(in the rows, 128 means zero)
Turns in one plane each, and the order they were made in; the first pair answered:
turn G:
[135 132 131 132 156 125 149 161 105 140 155  88 104 134 178 129 115 131
 149 130 133 118 147 111 129 105 129 121 125 135 122 152] |-> [141 135 128 134 155 121 143 165 100 135 149  88 107 143 165 136 118 135
 154 131 124 124 145 116 128 106 119 122 114 139 129 154]
[111 120 167 130 106  68 144 106 100 120 109 119 178 178  45 129 166 114
 141 122  75 144 127 126 117 162 111 137  75  95  86 102] |-> [122 143 187 139  91  74 133  77 106 147 130 147 175 165  60 116 142 108
 135  93  58 126 114 160 120 175 117 124 108  90  78 116]
[155 149 164 160 103 110 116  94 116 155 155 152 156 101 122 113 122 128
 136  99  94 134 126 164 139 122 112 130 159 108 100 124] |-> [139 133 136 161 117 124 123 106 127 142 159 158 160  80 145 115  88 124
 133 116 109 109 112 146 136 118 123 121 156  87  94 118]
turn B:
[118 132 116 118 179  92 157 160  96 127 129  93  70 114 142 148  95 145
 115 145 104 142 149 142 145 127 165 108 129 148 145 118] |-> [126 132 126 118 172  82 157 156  84 127 119  90  78 134 115 147 126 148
 122 144  96 165 160 149 147 134 141 119 114 164 148 121]
[ 95 140 150 142  87 137 143 152 176 153 125 167 163 144 115 117 106 124
 162 146 136 132  90  99 137 157 109 128 103 132 115 129] |-> [101 146 168 144  91 141 139 138 173 174 130 174 154 142 112 113 100 124
 162 134 126 128  88 112 139 162 112 122 111 135 112 135]
[129  55  69 128 193 117 179 172  94 169 114 139 154  70 156 149 130 120
 197 167 167 116 141  52  86 108 103 108 114 143 105 141] |-> [178  85 126 146 171  94 161 124  90 229 117 139 162 109 113 135 183 122
 192 133 130 156 171  99 103 122  56 118 103 167  96 164]
turn U:
[136 106 122 135 172 148 134 125 130 124 169 120 130 131 149 123  78 112
 130 126 118 137 152 138 151 108 112 118  97 116  95 124] |-> [136 108 119 142 170 150 127 130 126 128 174 125 135 131 149 129  83 112
 132 134 123 136 148 141 156 108 108 117  97 106  94 128]
[137 136 121 148 124 146 118 101 145 155 137 163 128  98 147 114  91 133
 109  93 118  88  93 133 136 123 136 100 182 103 108 116] |-> [124 141 125 129 147 142 134 132 111 150 147 132  81  89 167 120  77 141
 114 114 105 114 117 140 146 125 166 115 183 130 149 110]
[ 81 147 110 120 142 151 142 141 126 105 144 109 131 123 131 156 145 123
 125 140 144 123 118 107 119 115 127 165 164 133 168 108] |-> [ 82 135 100 116 128 150 141 139 129  99 132 110 145 134 122 160 154 121
 126 138 150 123 117 100 117 116 111 162 148 123 161 106]
turn K:
[ 98 107 108 115 123 115 117 134 123 130 104 155 134 101 134 126 135 121
 133 140 121 114 115 128 135 121 116 140 117 128 124 128] |-> [107 108 123 124 123 107 114 123 119 141 101 150 140 111 127 128 156 124
 133 126 112 126 130 137 139 128 112 148 110 138 118 130]
[115 174 136 124  84 127 119 113 153 128 149 157 134 108 126 105 105 116
 134 122 152  85  99 136 146 147 125 114 176 114 145 142] |-> [ 82 139 104 115  90 124 128 155 135  71 115 126 142 134 102 135 144 119
 143 172 169 122 121  92 130 143 110 137 120 112 157 125]
[138 134 129 149 181 135 134 151  90 135 130 117  85 125 136 161 103 143
 106 125  97 156 141 119 150 127 147 155 154 192 196  87] |-> [139 133 129 149 182 137 134 143  93 141 135 120  84 126 139 162  99 140
 111 116  97 151 139 131 154 131 147 149 156 194 195  90]
Pairs:
Between the rows of a pair lie 2 to 3 turns.
[182  95 178 188  57 114  84  75 167 157  87 198 173 162 133 123 170 119
 135 101 115 136 116 152 132 108  76 159 129 104  70 154] |-> [107 100 124 151 147 133 145 184 124 114 128 138  73  68 235 134  45 128
 138 151 120 107 115 119 136  92 205 159 177 122 148 117] => B, U, U
[129 118  96 145 116 149 121 123 159 115 134 177 147 110 145 125 108 131
 115 122 150  90  98  77 139 126 122 111 130  97 103 130] |-> [147 149 133 141 140 136 126 118 132 161 166 166 107  94 160 106  87 134
 110 106 118  96 115 122 156 128 146 114 161 129 125 135] => B, B, U
[108  92  87 136 103 144 124 130 164  88  98 144 179 138 118 155 157 101
 147 165 174 134  91  75 118 113  89 115 109  77 106 118] |-> [ 88 161 125 114 145 128 156 161 104 131 164 107  80  77 177 127  91 112
 143 162 133 127 106 124 155 122 176 129 182 141 180 116] => U, U, U
[140 167 168 118 139 105 150 128  96 169 165  96  83 131 108 106 113 136
 136 121  92 136 132 172 156 146 148 130 163 184 172 132] |-> [ 95 122 106 105 160 127 168 182  98  86 149  78  89 114 131 136  90 135
 143 179 133 120 120 111 136 128 167 124 134 155 184 111] => G, K
[114 116  64 108 106 130 139 119 133  66 127 125 148 154 109 156 131 128
 154 161 169 135  97 105 115 104 140 183  91 127 125 110] |-> [147 156 109 123  96 133 125  71 148 134 172 161 138 119 135 123  90 124
 137  96 145  92  80 164 133 108 152 155 159 127 114 130] => K, K
[172 182 147 159  91 117 129 116  97  85 134 106 132 140 117 111 204 135
 120 162 111 180 158 138 143 155 107 145 123 161 157 107] |-> [188 194 152 174  69 136 119  75 138 112 154 157 155 112 132  84 170 126
 108 124 123 128 117 154 144 156 104 113 171 126 122 124] => U, U, G
[156 118 147 121 134 104 109 123 101 139 118 103 126 166 104 150 156 129
 122 124 100 174 161 151 112 140 106 137 125 144 127 137] |-> [169 125 155 132 121 122  99  90 131 168 124 147 144 155 108 139 130 127
 119  99  99 135 134 161 110 143 105 114 159 125  96 145] => U, G
[144 158 166 130 120 115 121  92 133 182 140 160 142 120 130 114 136 128
 115  78  98 125 132 167 153 133 109 124 161 156 133 150] |-> [133 153 146 119 148 127 131 112 121 176 154 145 114  93 161 118  93 129
 116  93  97 116 133 163 154 123 147 122 172 164 146 136] => U, G
[162 179 162 127 164 146 136 125 103 186 152 121  94 105 153  96 118 143
 124 104 107 130 153 172 147 128 173 107 146 179 141 152] |-> [132 139 101 123 193 169 141 159 110 135 132 110  98  83 186 121  75 145
 129 135 140 105 127 122 126 109 189  96 133 149 135 133] => G, G
[113 124 113 116 142 147 129 173 116  98 134 129  98 114 134 149  90 124
 125 139 126 129 117 104  90 114 168 128 126 114 140 130] |-> [125 122 110 130 115 161 112 150 147  99 127 159 132 122 124 143  99 121
 122 125 137 105  98 100  82 113 150 116 135  92 111 138] => U, U, U
